rotation ticks, each row followed by its count of ticks
The counts run from 0 to 299.
[142 133 123 128  83 132 148 145 128  86 146 109  54 151  97 154  99 100
 122 114 119 142 128 141 134 171 134 130 157  59 132  84 143 141  89 112
  88 137 120 138 145 121 133 102 167 112 143  80 136 111]
88
[169 127 108 125 130 149 146 177  75 144  61  92 108 179 129 126 112 143
 118 133 180 101 165 149  85 126 118  94 109 140 120 137 104 144 131  78
 146 148 123 103 135 126 115 119 145 139 128 138  98 141]
160
[155 148 104 142 112 161 118 114  60 106 144  97 157 148 133 103  91 181
  72 117 173  96 143 127 116 120 157 155 117 134 162 111 105 101 122 119
 162 106 171 129 160 149  93 142 135 122 146 122 105 138]
249
[ 95 101 115  95 189 145 149 122  99 117 117 204 138 153 112 107 135 157
 126 134 164 119 149  84 114 147  67 114 120 108 143  93 165 146 132 142
 155 162 150 111 149 100 116 115 182 129 161 130 111 120]
280
[131 124 111 140 117 134 149 143  95  63 119 116  81 147 117 105 101 155
 119 132 133 127 153 123 127 169 127  96 124  77 127 100 110 145 105 125
  88 120 111  88 151 146 117 102 158 187 123  91 122 108]
293
[159 122 105 153  84 131 123 128 123 137 142 138 106 164 131  96 125 152
  98  73 178 106 167 150 137 152 102 169  90 112 172  98 112 120  94  62
 115 138 159 122 132 115 124 183 115  93 130 126 122 134]
289
[122 111  97  90 146 111 138 138 152 135 125 143  84 149 130 103 132 143
  92 143 151 130 137 143 130 127 109 128 117 102  89  91 157 104 109  79
 118 137 149 198 169 102 151 189 188 105 153 114 123 130]
222
[178 108 115 102 130 152 122 136  60 148 118 103 106 165 127  86 130 158
 119 139 168 101 148 108  88 127 111 116 111 107 154 104 117 126 132 113
 148 167 134 129 159 160 122 126 182 156 158 159  97 104]
162
[127 141 124 147 164 149 126 110 106 144  93 133 112 129 128 153  96 125
 109 113 164 139 113 105 121 148 145 101 182 133 114  83 100 108 122 109
 180 162 139 151 120 154  91 148 191 133 174  79 109  93]
264
[127 132  89 110 158 173 159 123  92 103 120 131 155 162 111 184  97 170
  96 120 163 123 146 127  89 108 119 120 114 149 102 124 159 158 158 121
 180 152 136 149 133  99  92 139 170 132 159 133 127 119]
95
[127 110 103 147 133 105 162 153  84  57  97  94 103 146 116  96 110 150
 106 142 111 119 141  97 132 160 119 112 116  86 126 115 107 135 126 129
  87 118 107 102 155 161 131  82 169 173 111  84  95 120]
294
[130 107  91 154  74 127 136 107 124 106 134 106  71 141 117 116  87 119
 148  69 119 123 134 134 135 165 107 147 139  72 164 134 136 137  87 110
 111 158 157 113 140 126 110 110 138 106 147  77 151 111]
253
[118 119 129 136 113 115 155 118 108  64 127 134 173 171 111 115 100 147
  45 126 140  93 143 156 140 137 117 151 105 127 169 139 133 120 127  99
 145  71 144 143 125 125 105 192 150  90 138  90 123 145]
171
[103 126 112 113 162 137 176 146 114  71  78 139 155 142  90 164 128 145
  62 119 156  99 159 121 120 135  94 128  89 157 123 120 153 152 159 104
 147 106  93 128 108  96 125 152 160 103 131 128  95 144]
93
[140 128  79 142 133 176 150 131 104 106 152 132  93 125 108 169  93 160
 117  90 183 129 104 113 112 158 142 158 111 114 135 124 154 112  94 156
 125 141 150 141 121 102 141  82 114  65 135  95 130 147]
232
[146 102 114 172 164 135 153 186 128 132  85 119  86 136 138 121  81 139
  94 101 125 146 163 104 112 159 109 102 141 121 107  96 134  79 119 116
 134 177 131 120 118 158 125  97 150 131 106  63 137 106]
177
[121 164 108 170 181 105 131 115 120 148  98 126 127 108 104 130  91 130
 126 101 190 111 135 132  93 149 116 137 119 122  86 107  93  85 112 112
 157 170 144 150 140 101 130 104 139 108 135  65 104 141]
79
[152  81  97 141  87 133 146 151 129 175  77  87 101 140 135  94 112 134
 129 108 160 112 123 164 146 155 131 122 112 122 159 158  97 111 115  57
 145 150 140 162 151 124 122 167 168 111 133 104 123 147]
121
[126 100 123 155 123 137 119 132 132 115 130 124  86 159 130 142 145  98
 124 127 130 130  88 139 157 155 158 165 172  89 136 110 100 137 105  81
 123 113 146 124 140 106  91 174 193 113 167  66 102 139]
187
[113 157 132 144 126 147 135 138  95 159 103 117 141 125 110 167  68 138
 142 148 158 107  97 137 139 137 145 133 147 114 105 123  78 108 116 130
 151 143 160 159 157 106  86 115 150 103 157  67  82 154]
284
[138 123  89 121 169 171 144 114  89 108 140 136 138 168 127 170  84 173
  91 132 158 138 137 125  94 102 130 114 134 137 102 110 151 141 145 135
 177 168 158 152 149 116  85 132 171 148 162 112 143 103]
96
[136 127  85 166 152 118 160 160 128 133  52 115 108 151 141 123  99 151
 108 109 166 120 155 157 127 139  88  98  94 138  89 138  93 109 102  72
 118 143 136 120 122 104 124 141 112 126 110  78 102 158]
158
[114 172 167 118 108 110 137 136 104 116 136 150 131 160 100 139  89 122
 125 186 158 117 135 163 129 145 127 111 152  56 118  82  95 134 112 107
 113 122 130 135 174 130 120 138 157 132 160  71  88 137]
205
[187 113  82 154  91 139 156 146  95  73 136 125 103 186 135 161 110 171
  75  96 157 131 185 155 118 128 136 154 105 121 153 110 137 141 140  92
 138 119 120 110 132 120 114 148 111 104 129 128 121 103]
7
[142  99  93 155  92 128 177  90 120  81 133 147 125 190 112 166  82 157
  99  89 137 125 154 166 115 140 108 149 103 127 156 155 147 151 144  92
 150 127 131 143 126 105 100 165 141 111 150  97 155 107]
173
[191 109 104 152 120 162 111 141  94 122 143  78 108 119 120 119 125 159
  70  69 166 113 144 121  92 143 155 168 107 140 154  89 130  99 117 112
 160 142 150 130 118 159 125 141 164 107 138 144 127 110]
45
[148  97 126 178 154 149 131 149  86 137  79 141 136 146 132 112 117 160
 122 149 194 130 133 116 129 171 162 133 129 122 177 124  81 112 113 146
 170 128 132  91 164 145 107  98 154 145 153  93  94 135]
62
[151 148  96 114  80 154 124 127  98 135 157 109  91 108 108 143  81 167
 112  95 176  95 118  98 141 150 122 168  87 108 154 100 119 109  99 144
 104 130 152 163 148 130 146 102 123  62 148 123 100 129]
66
[130 104 105 143 102 122 172 107 112  64 133 145 146 190 114 142 102 151
  78 114 142  98 158 160 126 130 103 146 110 121 178 147 141 138 144  93
 153  93 127 158 124 115  99 186 138 104 144 101 130 121]
172
[103 117  78 162 156 122 140 122  88  74  98 123 114 155 145  74 102 136
  98 103 124 128 160 100 119 145 109 120 139 101 138 142 131 111 116 141
 152 162 161  93 148 134 116  74 139 123 141  81 139 109]
215
[ 96 143 106  84 167 146 148 173 113 129  63 120 121 114 117 140 113 123
 103 119 151 104 127  68 136 145 105 132 124 129 103 114 145 125 127 107
 128 135 124 122 131  91 132  88 148  58 136 114  71 153]
14
[151 112 153 142 129 149 167 174 122  96 140 171 157 142 103 153  91 166
  85 113 160 120 163 125 131 170 101 146  99 132 180  58 147 123 116 122
 118 102 124 104 111 138 114 145 130 105 119 110 129 140]
191
[126  97  66 166 147 142 173 117 106  76 118 155 112 144 110 153  90 188
 116 122 175 124 150 135 127 148 110 117  73 117 114 150 138 139 118 150
 123 142 119 110 154  95 117  90 118 157 127  87 127 135]
194
[145 152  93 123 143 141 123 122 108 122 139 134  68 121  97 160 155 133
  96 105 200 121 113 112 111 132 116 146 100 114  89  74 124 136  98 113
 103 146 129 147 125 116 152 138 152  96 160 141  70 112]
145
[107 122 144 152 110 130 118 142 160 121  98 109 145 103  88 126  91 121
  65 133 175 117 136 169 150 177 161 134 137 116 132 111  95 122  76 112
 140  99 146 120 125 124 121 172 164 112 157  66 145 157]
3
[149 150 113 148  71 163 147 127 107  96 143 138  80 166 115 127 101 143
 133  94 179 120 185 161 111 184 113 117 121  85 151  85 116 152  92  92
 108 135 130  83 137 121 124 132 108 128 129 125 128 111]
291
[132  95  96  96  96 144 160 169 101 116  61 122  97 186 167 129 113 135
 130 136 122 111 142 117 160 120  85 122 130 111 156 155 129 150 136  67
 121 120 135 121 145  99  97 150 133  97 130 118  89 144]
238
[136 116  96 168 176 134 123 115 103 147 112 159 119 151 156 128  79 143
 114 117 145 142 123 109 136 122 133 119 162 121 120 114 119  84 116 127
 174 179 180 152 154 146  93 117 160 121 166  62 132  97]
98
[142 100 137 109 127 147 179 148 101 128 119 155 141 160  95 157  87 154
 148 149 130 105 141 113  94 143  83  98 111 114 168  96 155 139 163 123
 139 148 105 160 147 130 111 134 202 161 137 108 128 122]
75
[112 128  76 127 138 175 117 134 120 100 123 106 101 107 114 132  77 138
  72 103 151 130 111 133 123 142 111 115 118 114 104 130 138 119  55 142
  96 135 201 112 131 119 116 109 106  98 146  88 144 153]
234
[130  96 107  60  99 160 144 175 138 147 102 100 102 123 106 124  84 132
  97 147 127 114 120 128 134 136 118 117 123 101 131 116 166 112 127 113
 129 133 137 194 156 117 137 122 191  79 156 116 132 138]
220
